Each row is where one point has got to under a steady rotation. How many steps took it there?
The counts run from 0 to 215.
[ -1 -13 -26  14 -48  17  -8  -8   9   6 -28  10   7 -56  10  -6   5 -12
   2  -5 -14  18 -12  24 -44 -15   5 -20  -7 -15  55 -11  11   0 -18  17
 -12  -4 -11  26   5   5 -16   6   5  23  22 -19 -27 -19 -22   5 -38 -21
 -13  19  14 -25  25   2   3 -14  37 -13 -11 -24   7 -36   0  15   4  22
   6 -45 -17  -3  25  12  13  18  11 -11] => 177
[  7   1  21  -8 -58  50 -31 -25  32   5  -6  -1   1  -5  -5  -4 -18 -10
 -12 -11 -28  10 -20 -32 -19 -18  15  -4  -5  12  48   6   1   7 -12   9
 -16   8   1  -2   6  -1  -5   5  22  20 -11 -22 -29  -5  26 -31  -2 -27
 -10  24  38   8  11  32  27 -13  21 -22  17 -21  15 -40 -20   6  36 -23
 -14 -32  -4   1   6 -10  16  -6  25  14] => 103
[  4 -15 -11  38 -54  21 -24 -53  26  28 -15 -24  19 -18   3  -3  -8   0
  10 -20 -26  16 -31 -15  -3   3  23  -6 -15  -2  65  13 -12  -3 -34  12
   7  16  -3  -1   8   5  15  -6  16  10  16 -29 -38  -6  -4  10   9 -22
 -32  13   5  -7  19  10  30 -13  25  -8   0 -15  41 -30  -4 -13  19 -13
  -8 -34 -23  -3  20   9   2   9  28 -24] => 19
[  1  -4  -8  37 -60  29   3 -21  23  16 -28 -12   9 -30  20   9  -3  -8
  13 -10 -10  16 -23   2 -14  -6  -2 -17  -2 -13  60  27   0   6 -13   4
  -9   5  -5   1   9   6  17   1  12  30  11 -30 -47   0 -21  36  -4 -23
 -22  21  12 -23  30   0  13 -17  25 -11  28 -23  51 -33   8  -1  11  -9
 -17 -36 -27  -7   7  19   1   7  23 -14] => 21
[ 11 -17 -20 -14 -29  19 -20 -12  49   9 -26  -7 -17 -47  32   2  -3  -7
 -10   2  -2  16 -32  -1 -39   6   6 -33  16  -2  42   2 -12  15  10  -9
  14 -12  13  -7  -9  -6   1  -8  11  27  37 -14 -41  -8   7 -13   8 -21
  -8  31  40  -2  34  11  29 -27  23 -27  24 -25  21 -28   1   0  18 -20
 -19 -34  -6  -5  27   3  43   7  30 -19] => 62
[ -3   1 -25   6 -48  28 -18  -5  18  12  -2   0  16 -33  24  -7  -3 -13
  15 -12 -19  29 -15  -2 -26 -13 -14 -14   0   3  53   6  29   2 -16 -12
   2  -7 -22   5   5  20  -6  -3   3  34  14 -20 -28 -16   8 -23 -39   9
 -13  11  20  -3  12   2  11 -16  42  -9 -17 -23  -1 -41 -12  27  19   4
 -20 -65 -32 -13   8  -6  22  11   9 -17] => 82
[ -8 -11 -33  -4 -47  10 -22  -7  34  13  -8  10   6 -50  30 -14   4   7
  13   0 -11  26 -22  -2 -14  -9  -2 -13  10  10  49 -10  15   1 -21   6
  11   1  -3  -3   3  24 -11 -13  10  30  22 -22 -24 -13  15 -22 -14   1
 -28   8   8  -3  23 -12  15 -21  40 -17 -22 -14   1 -38 -17   1  25 -10
  -7 -60 -12 -17  26  -5  33  21  31 -28] => 77
[ 11 -23 -21   7 -51   9 -14 -31  13  11 -18  -4  15 -60   4 -12   7 -15
  11  -8  -8   8 -17  25 -33 -12  14  -8 -18 -17  54 -39   5  -8 -31  17
   1   9  -4  28  14   9 -15   5   8   5  31  -9 -13 -20 -20   1 -31 -15
 -13  29   8 -25  29   2  26 -26  24 -13  -3 -32  14 -29 -21  10  -3  12
  17 -48  -3 -14  43  14  12  32  11 -25] => 178
[ 34  -9  -9  -5 -33  42  -3 -16  16   0 -45  -8 -20 -42  25   9 -20  -3
   7  13 -21  24 -42   3 -15 -10  10 -36  -4 -11  42  18 -17  -9 -13  15
  10  -3  -6  -5 -13   4   6 -10  11  30  35 -25 -56 -29  18 -16   0 -40
 -15   7  20   8  18   1  28  -9  12  -9  14 -10  17 -17   2 -11  11 -20
 -27 -39  -2   7  30   6  23  -7  34  -3] => 161
[  4  -3   3   4 -68  47 -18 -38  35  -3 -17 -14   4 -19  13  -4   1 -22
 -13 -23  -5  -1 -17   6 -22  -9   6 -23  -4   2  49  -5   4   5 -13  -2
 -19   7 -15  19  31  14   7  34  -1   7   8 -16 -10 -15 -18   5 -32 -23
 -21  24  36 -10  28   4  13   6  28 -27   9 -17  39 -23 -29  -6  20 -23
  12 -40 -14  -2  23 -10   9  18  -1 -12] => 192
[ 34 -28 -21 -18 -32  24 -30 -38  25   1 -22 -16   3 -30  17   0  -4 -12
   8  15 -13  21 -40  -2 -31   2  27 -22  -1  -5  42 -25 -24   4 -20   4
  11 -14   1  -4  -3  -2  10  -6  22  14  43 -14 -24 -17  -3 -25  18 -28
  -1  28  35  16  21   3  35 -21  11 -24   7 -20  35 -13 -18 -12  18 -10
   4 -26  -7   0  22  -3  18  -8  23 -29] => 59
[ 20   4  17  -5 -73  36 -16 -28  35  -6   2  10   7 -15   0   0  -4 -19
  -2 -16 -25   9 -12 -15 -28 -10  -3   1  -4  20  47  -4   7   4 -10 -13
 -13   9 -28   7  13  -2 -17  22  14  29  10  -1  -7 -22   9 -35 -24  -3
  -4  31  38 -16  23  42  27  -3  34 -29  -1 -22  24 -32 -34  25  28 -10
  -7 -22 -11  -7  -4 -22  -2   7  18   0] => 97
[  2  -4 -30   0 -41   4 -13 -19  23  20 -27 -12 -20 -61   6 -29  -6  -5
   5 -14  -9  16 -17  14 -25  -8  16 -10  -3 -10  52 -11  -4   3 -32  12
   9   4  -1   4  -7  17 -12  -2   0  26  23 -38 -22  -6   2  -4 -16 -20
 -19  14   1 -23  23  10  21 -22  28 -15 -13 -14  19 -36 -15   1   7  -8
   5 -64  -1  -3  45   6  15  19  23 -14] => 171
[ 38 -11   7 -11 -27  38 -31 -27  20  16 -12 -18  -7 -27  -5   2 -14 -39
   7   4 -16  34 -22  10 -46 -14  33 -29 -19   1  33 -16  14   2   2  -1
   2 -22 -32   6   0 -23   1  -1   7  23  17   0 -36 -25  22 -33  -7 -10
   6  36  24  11  31  19  18 -18  14  -3   3 -26  34 -32 -27  -3  25   7
   9 -38 -17  -9  -4   9   9  -9   5 -14] => 49
[ 22  -2   1  -7 -71  36 -28 -33  22 -11   2  -7  27 -14  10  -5  -9 -12
  -2  -1 -31  14 -19 -12  -5 -17   5   9  -8  13  59 -16  16   0 -33  -9
  -2   7 -12   4  19   2 -17   5  22  -3  20  -6 -17 -20   9 -45 -18  -9
 -15   8  29 -12  25  11  26  -4  40 -20 -26 -22   6 -17 -36  21  30  -9
  -8 -41 -10 -15  25 -22   9   3   0  -4] => 92
[ 38  -7  19 -10 -28  23 -22 -49  31   5   4 -10   0 -37  -3 -12  -4 -27
   6   9 -12  10 -26  19 -23 -22  21 -10  -6   6  26 -33   4  -6 -14  17
  11  -2 -26   9  12  -8  -1   9  10  12  39   4 -17 -28  13 -25  -9   3
  -5  24  10  -1  48   4  20 -15  16  -8   0 -23  39 -32 -54 -10   5  -9
  15 -37 -18 -24  10   8  18   4  16 -18] => 44
[ -7   1 -17  -7 -61  12 -27 -17  20  11 -17   4   1 -46  25 -13   3 -18
   4   9  -4  15  -8 -11 -20 -27  23  -4  -8  -5  32 -27  20  -2 -25  -3
   0  13  -7  20  12  31 -14  10  -2   8  22 -11 -17 -15   0 -37 -31  -1
 -19  24  19 -22  12  -7   9 -15  36 -16  -9 -26  -1 -53 -25  16   6  -1
   3 -63   2 -29  25  -3  22  11   9 -27] => 84
[ 26  -2  -3   6 -45  26 -35 -29  27   1  -5 -39  -5 -13   9  -1  -7 -22
  -1  -7 -34 -11 -14   3   5 -27  36  -4   5  -7  46 -18  18  -3 -19  -7
   5  -7 -27   8   6 -18   0  -9   3   6  26  -3 -21 -28  29 -21  -3  13
 -40   9   9  -3  32  11  19   3  44   0  -1 -13  36 -28 -18 -12  27 -16
  -6 -49 -23 -36  24   3   0 -14   8 -11] => 139
[  9  -8 -17   6 -56  26 -28 -26   9   5  -9  -4  17 -26  11  -9   1 -18
  17   3 -22  30 -13  -6 -29 -17  21  -3 -17  10  41 -20  16  -7 -29  -8
   4  10 -12  14  10  29   0   6   5  -7  24  -4 -15 -19  -1 -38 -28   2
  -3  10  16   2   1  -7  15  -7  34 -14 -27 -28  -3 -36 -23  24  25   9
   1 -58 -14 -18  20 -11   4  12   1 -33] => 85
[ -4 -16 -33  -6 -37  14 -39 -34  32  32 -20   6   1 -37   5 -18  -5   7
  10  -1 -16  23 -32   1 -30  -3  13 -21 -12   8  28  -5 -10   4 -15  17
   3   2   5  -2  -4  23  11 -16  14  23  39  -6 -23 -26   8 -23  -8 -14
  -9  10   7  18  22  -1  28 -19  26 -20   5 -30  12 -35   0  -2  31  -2
   2 -46   4  -6   9   2  33  26  33 -40] => 70
[  2 -11 -28   1 -43  11 -14 -18  24   8 -18 -19  20 -47  42   7   9 -15
  33  14 -13  26 -19   3  -1 -11 -10  -6 -16  -8  44  -1  16  -8 -17 -16
   9  10  -7  13  19  36  -2   7  -3  10  29 -12 -18 -19  -1 -24 -23   2
 -13  20  12  -1   9  -9  18 -33  29  -9 -21 -30   5 -30 -24  14   9   5
 -12 -53 -14  -9  18  -2  13  19  14 -46] => 80
[ 17 -16  -3  22 -50  18   4 -13  24  14 -28   6   7 -21  11   5  -5  -7
  24  16 -23  38 -23 -19 -24 -21  14  -3  -1 -11  53  22   4   9   3 -11
 -10   9   9  -2  -7  15   4   6  15  32   1 -29 -45  12  -8   4   2 -15
   1  16  34 -17   6  16  20 -15  16 -18  27 -26  24 -51   2  17  20   8
 -31 -21 -18  -6  -4  10  -7  -2  41 -18] => 115
[  3 -24 -29  11 -45  35 -13  -9  13   9 -32  -2  17 -39  36   6 -11   4
  27  15 -16  26 -24   3 -21 -13   0 -28 -14  -4  40  10   9 -14 -15  13
   6   2  -4  11   9  27  10  -9  -1  17  28 -15 -33 -24   8 -21 -18 -21
 -18   5  19  16   6 -20  16 -18  28 -18  -6 -21  -2 -29   1   4  26  -3
 -19 -59 -19  -3  19   7  30  13  32 -46] => 74
[ 20   2  -8  -7 -41  48 -15 -12  17  14 -30 -23 -25 -27  15   7 -18 -20
  -1 -11 -28  12 -25  -6 -23  -3   7 -36   9 -12  43  18 -19  -1  -1 -20
  -7 -19 -23 -19 -22  -7  12  -4   9  39  34 -11 -50 -35  18 -12  -6 -20
 -10   9  29  -8  27  27  29   7  21  -8  21 -23  31 -23   8  -1  19 -17
 -29 -29  -5   8  16 -10   4  -5  11  12] => 155
[ 34 -31 -22 -16 -30  30 -26 -24  21  10 -22 -14  13 -18  23  15 -11 -10
   7   5 -18  35 -38   3 -42  19   5 -36  -2  -2  57   3 -14   1  -9 -11
   9 -12 -14  -9  -7 -13   6 -10   7  30  35 -11 -37 -16   2 -16   8 -20
   9  14  40  22  19   8  42 -24  10 -21   7 -19  30  -6 -12  -4  27   0
 -12 -19 -12   5  12 -10  16  -5  11 -40] => 60
[ 10 -22  -6  14 -45  40 -14 -46  31   3 -24  -1   0 -18  -4  14  -8 -18
  28  -3 -29  10 -19   1  -1  -8  32 -12 -24  -6  62  -7 -24  10 -24  22
   2  24  -7   7   2   4   5  13  15  10   5 -34 -26 -12  -3 -11  10 -20
  -8  31  33  -2  -3  32  27  -3   0 -16  14 -21  33 -30  -2 -11   7 -13
   2 -25 -16  -3  32  -4  -8   4  40 -29] => 12
[ 34   2  21   1 -32  42 -16 -18  23   3   1 -27   5 -25  23   2 -13 -24
   5   0   0   8 -18  12 -27 -28  15 -11  -4  -2  49   3  23  -6  -3  21
  16  -9 -23   7   6 -29   1  -1   5   2  28  -1 -46 -25  17 -12 -13 -17
 -28   3  12 -10  41  -4   9 -16  31   1   3 -17  23 -30 -48  -4  13 -26
  -6 -44 -34 -25  16  13  20 -10  15  -5] => 41
[ 23   6   6  -8 -67  47   0 -19  30 -13 -15  -9  20 -28  38  11  -8 -19
   1  12 -11   5 -10   0 -17 -19  -8  -5  -6  -7  42  -6  19  -9  -1  -9
 -11  10 -13  18  27  10 -12  34   7   7   4   5 -18 -34  -1 -28 -33 -11
  -9  32  52 -25  22  11  22 -15  33 -32  12 -30  10 -32 -29  23  16 -16
 -21 -25 -13  -7  20 -12  11   3  -3  -5] => 94
[ 12   6  22  -4 -52  46 -21 -26  26   7  -9  -1   7 -19  14   0   0 -21
  -4 -10   2  36 -14 -23 -28  -1   9 -19  -7  11  57  25  -8   8  14 -14
  -4   1 -20 -14  10  10  20  26  13  31   5 -22 -40  -3  -5 -11  -7 -32
 -12  31  37  -9  14   8   4  -9  21  -2  16 -16  41 -25 -21  14  27 -24
 -19 -40 -26   1  -7 -10  14  -2   7   0] => 202
[ -8  -2 -33   4 -42   4  -4 -18  38  21 -14   8  13 -55  21  -3   3   1
  14  -5 -12  29 -25   8 -20  -6 -18 -14   0   9  29   8  14 -10 -14  -7
   9   5  -7   4  14  27  -6 -10   6  43  31 -11 -13 -20   3 -17 -23  -1
 -17  15   6  -2  32   2  27 -28  38 -19 -11 -21   7 -36  -5  11  15  -4
 -16 -48 -16  -8   4   0  23  27  32 -32] => 76
[  2 -18 -45   8 -37  34 -12  -1  28  19 -42  -4 -13 -35  40  -1  -8  -5
   5  -3  -3  35 -28  11 -41  -4   3 -44  -1 -14  30  15  -9  -2   1 -11
 -14   5  -2   8 -16  20  12   3  -1  36  26 -21 -37 -24  -4  -7 -18 -21
   1  12  27   4  17  -1  22 -13  19 -26  16 -24   8 -36   3   3  25  -7
 -23 -33 -11   0  12   1  25  14  27 -31] => 68
[ -1 -19 -41   6 -54  25  -2 -21  20   6 -27  -6  23 -51  36 -10  11 -16
  27  11 -10  38 -16   9 -23 -16  -2 -21  -6 -13  46  -4  15  -9 -12  -9
  -4   4 -25  20   3  48  -6  17   2  22  18 -13 -13 -23  -7 -17 -28   9
 -13  16  20 -11  16  -8  13 -11  29 -16 -12 -14  11 -35 -27  16   9  15
  -7 -59 -17 -12  15  -4   1  11  12 -48] => 79
[ 33 -16  -7 -17 -27  20 -18 -28  27   0 -25 -30   0 -31  18   5  -1 -31
  -3   8 -24  27 -32  17 -48  -3  23 -31 -14 -16  29   4   3 -10  -3 -21
   2 -22  -9   2   5 -11   2   4  -3  31  27   3 -17 -25   7 -12  -4 -26
   7  34  29   8  36  15  35 -36  20 -16  26 -26  45 -22 -20 -13  14   3
  -9 -22  -2  14   2   5  12 -10  -2 -15] => 54
[ 37 -14  14   4 -63  36 -16 -30  22   7 -17 -17  20   2   2  16 -16 -11
  10  -5 -38  23 -32 -21  -8  -9  12  -1 -11   4  53  23  -2 -12 -12   0
  -5  15   1  -3  11   9   1   6  10  20   0 -21 -38  -6  13 -22  10 -26
 -11   9  39  12   9  20  47 -25  23 -13  16 -17  28 -26 -12   8  40  -4
 -20 -19  -5  15  -2  -1  -4 -13  24  -8] => 107
[  7 -29 -25 -17 -28  29 -33 -14  31   6 -24   1  -2 -43  22  -7  -2  -2
   2  11  -2  27 -32  -7 -41  -1  18 -41   5  -3  36 -15 -14  15  -4  12
  12 -14  -2 -19 -20   8   9  -6  21  30  31 -16 -35  -9   1 -31  -2 -25
   7  25  35  11  11   9  22 -14   8 -28  16 -11  17 -34   3  -2  22 -17
 -11 -39  -1  -6  20   3  29   2  41 -26] => 63
[ 23  -2  -5 -27 -40  20 -34 -40  43   4  -8 -33 -19 -31  -1 -21  -1 -27
 -21  -2  -8   8 -21   4 -37 -12  32 -14  15   1  40 -21   6   4 -16  -9
   1 -12 -18  -2  -5 -11   0   2   5  21  29  -8 -19 -15  27 -21  -3 -16
 -17  26  22  -2  41  22  26 -20  27 -20   5 -14  51 -29 -38  -6  27 -18
  13 -38  -4 -11  18   5  17 -11   1   0] => 51
[ 22  -9  -1   5 -48  36  -9 -13  10  -8 -20 -27   3 -28  18   9  -7 -33
   6   6 -33  -1 -15   8  -8 -34  27 -17  -8 -30  32  -6  25 -13   4 -13
  -8 -11 -26  18  15  -6  -5  15  -4  21  30   5 -32 -30  11   2 -13   1
 -18  28  22 -20  35  17  16 -10  37  -7  32 -16  34 -31   2  -7  23  -2
 -14 -35 -22 -27   4  12  -2 -14 -11 -10] => 141
[  3  -6   0  31 -33  15 -33 -32  26  33   0  -3  -8 -29  -3 -13  -1  -6
  10 -12  -4  13 -23   0 -11 -14  28  -1   0  18  57   1   7  15   0  13
  19  10 -14   0 -14  -4   4  -9  16   9  28 -21 -45  -8 -10  -7  -6  -2
 -22  18  -4 -27  28   7   5  -4  29   6  -3 -30  31 -41 -23  13  14 -15
  -3 -57 -38 -34  10   3  14  22  26 -12] => 30
[ 33 -26  -2  15 -65  20  -3 -30  21   3 -18 -13   7 -21  27 -15  -3  -7
  -3   6  -5  44 -27  -9 -45 -20  14 -12   7 -12  56  16  -6  -4  -7  -2
 -13  -1  -6  10 -16  16  13  16  22  16  26 -19 -55   2 -13   1  -2 -25
   1  -8  27 -19  26 -22  16  -9   7 -26  14 -25  23 -31 -40   7  28 -11
 -23 -19 -16  -6   2   4   3 -10  21 -22] => 213
[ 34 -15   6   3 -51  35   9 -37  26   0 -27  -7   9 -23   8  21 -12 -26
  20   0 -32   3 -21  12 -14  -5  14 -16 -24 -19  49   0 -20  -6 -18   7
  -3  18  -3  15  23 -11 -12  17  11  17  13 -23 -21 -32 -10   1  -8 -34
  -3  37  39 -18  24  33  33 -26  11 -20  19 -28  21 -26 -11   4   0  -5
  -9  -5   3  16  28   5  -3   1  28  -9] => 7
[ 34  -3 -16 -11 -29  50 -31 -30  21  14 -28 -28 -15 -11   8   8 -19 -21
   2   2 -34  13 -31 -13 -12   4  21 -28 -15   4  45  11 -21   0  -9 -13
  14 -13 -21 -19 -19 -20  10  -8  11  21  41 -11 -47 -35  15 -29   4 -23
 -12  11  22   0  25  24  36   2  16  -4   6 -26  32 -15   8  -4  21 -20
 -14 -36  -9   4  16  -7   6  -4  16  -2] => 154
[ 15   0  10 -12 -67  53 -17 -27  25 -13  -9 -11   9 -12  20   6 -12 -22
   6   8 -17   3 -11 -28  -1 -23  23   3  -5   5  52 -15  -8   2 -15  -4
 -10  16 -10  14  18  15  -3  19  16 -13   6 -20 -18 -14  13 -41   0 -21
  -8  25  51  -9   4  16  28  -2  16 -32   5 -20  13 -31 -35  13  17 -21
 -11 -28  -4  -7  25 -22   7  -4   9  -7] => 99
[ 32  -4  -2 -12 -34  37 -13 -22  22  -7   1 -39 -17 -25  17 -10 -13 -27
   5  -8 -11  15  -5  19 -38 -21   5 -26   6  -4  55   0   4  -2  -4 -10
  -5 -20 -43   9  -6 -26  -1  18  -2  28  18  -3 -21 -17  13  -9 -16  -4
 -10  13  28  -3  43  14  16  -9  22   0  -2  -8  46 -18 -54  -1  16 -13
  -3 -36 -29 -16  18  -2  -7  -8  -1 -10] => 46
[ -1  -9 -11  24 -63  11 -16 -51  24  30 -22 -14   7 -34 -13   8  -1  -8
  12 -13 -28  14 -31   0 -12   2  13  -9 -19  -9  48   0 -21   0 -23   9
  -4  22  -1  11  15  13   8   5  14  22   8 -28 -27 -15 -19  23   2 -13
 -21  25   4  -9  27  20  35 -14  12 -14  21 -23  45 -37   3  -5  10   1
   5 -23  -7  -5  13   8  -9  26  32 -30] => 18
[ 10 -16  -9  25 -40  13  -7 -23  26   2  -1 -19  -4 -43  14  -8 -12 -20
  27  16 -16   5 -17  18   4 -36  33   2   2 -10  41 -28  11  -6  -6  11
  -1  12 -11  28   5  -2  -8   6  11  10  28 -11 -17 -23   6  -9  -4  17
 -23  19   9 -27  40  15  18  -1  28 -19  16 -25  25 -51 -24   2  10  -6
 -11 -37 -19 -53  20  18   3  15  40 -36] => 131
[ 17  -9  15  11 -62  14 -13 -47  24  32 -15   3   7 -29   4 -14  11 -14
  -7  -4 -12  51 -40  -7 -54 -14  18  -7  -5   7  33  18  -8  -5  10 -15
  -6   8  -5  -3  -9  20   5   0  20  26  20   0 -37 -14  -9  -5  -6 -30
   8  16  15 -13  34   5  24 -25  20 -23  21 -25  31 -36 -33  14  18   1
  -8 -18  -7   3 -26   4  14  17  16 -16] => 210
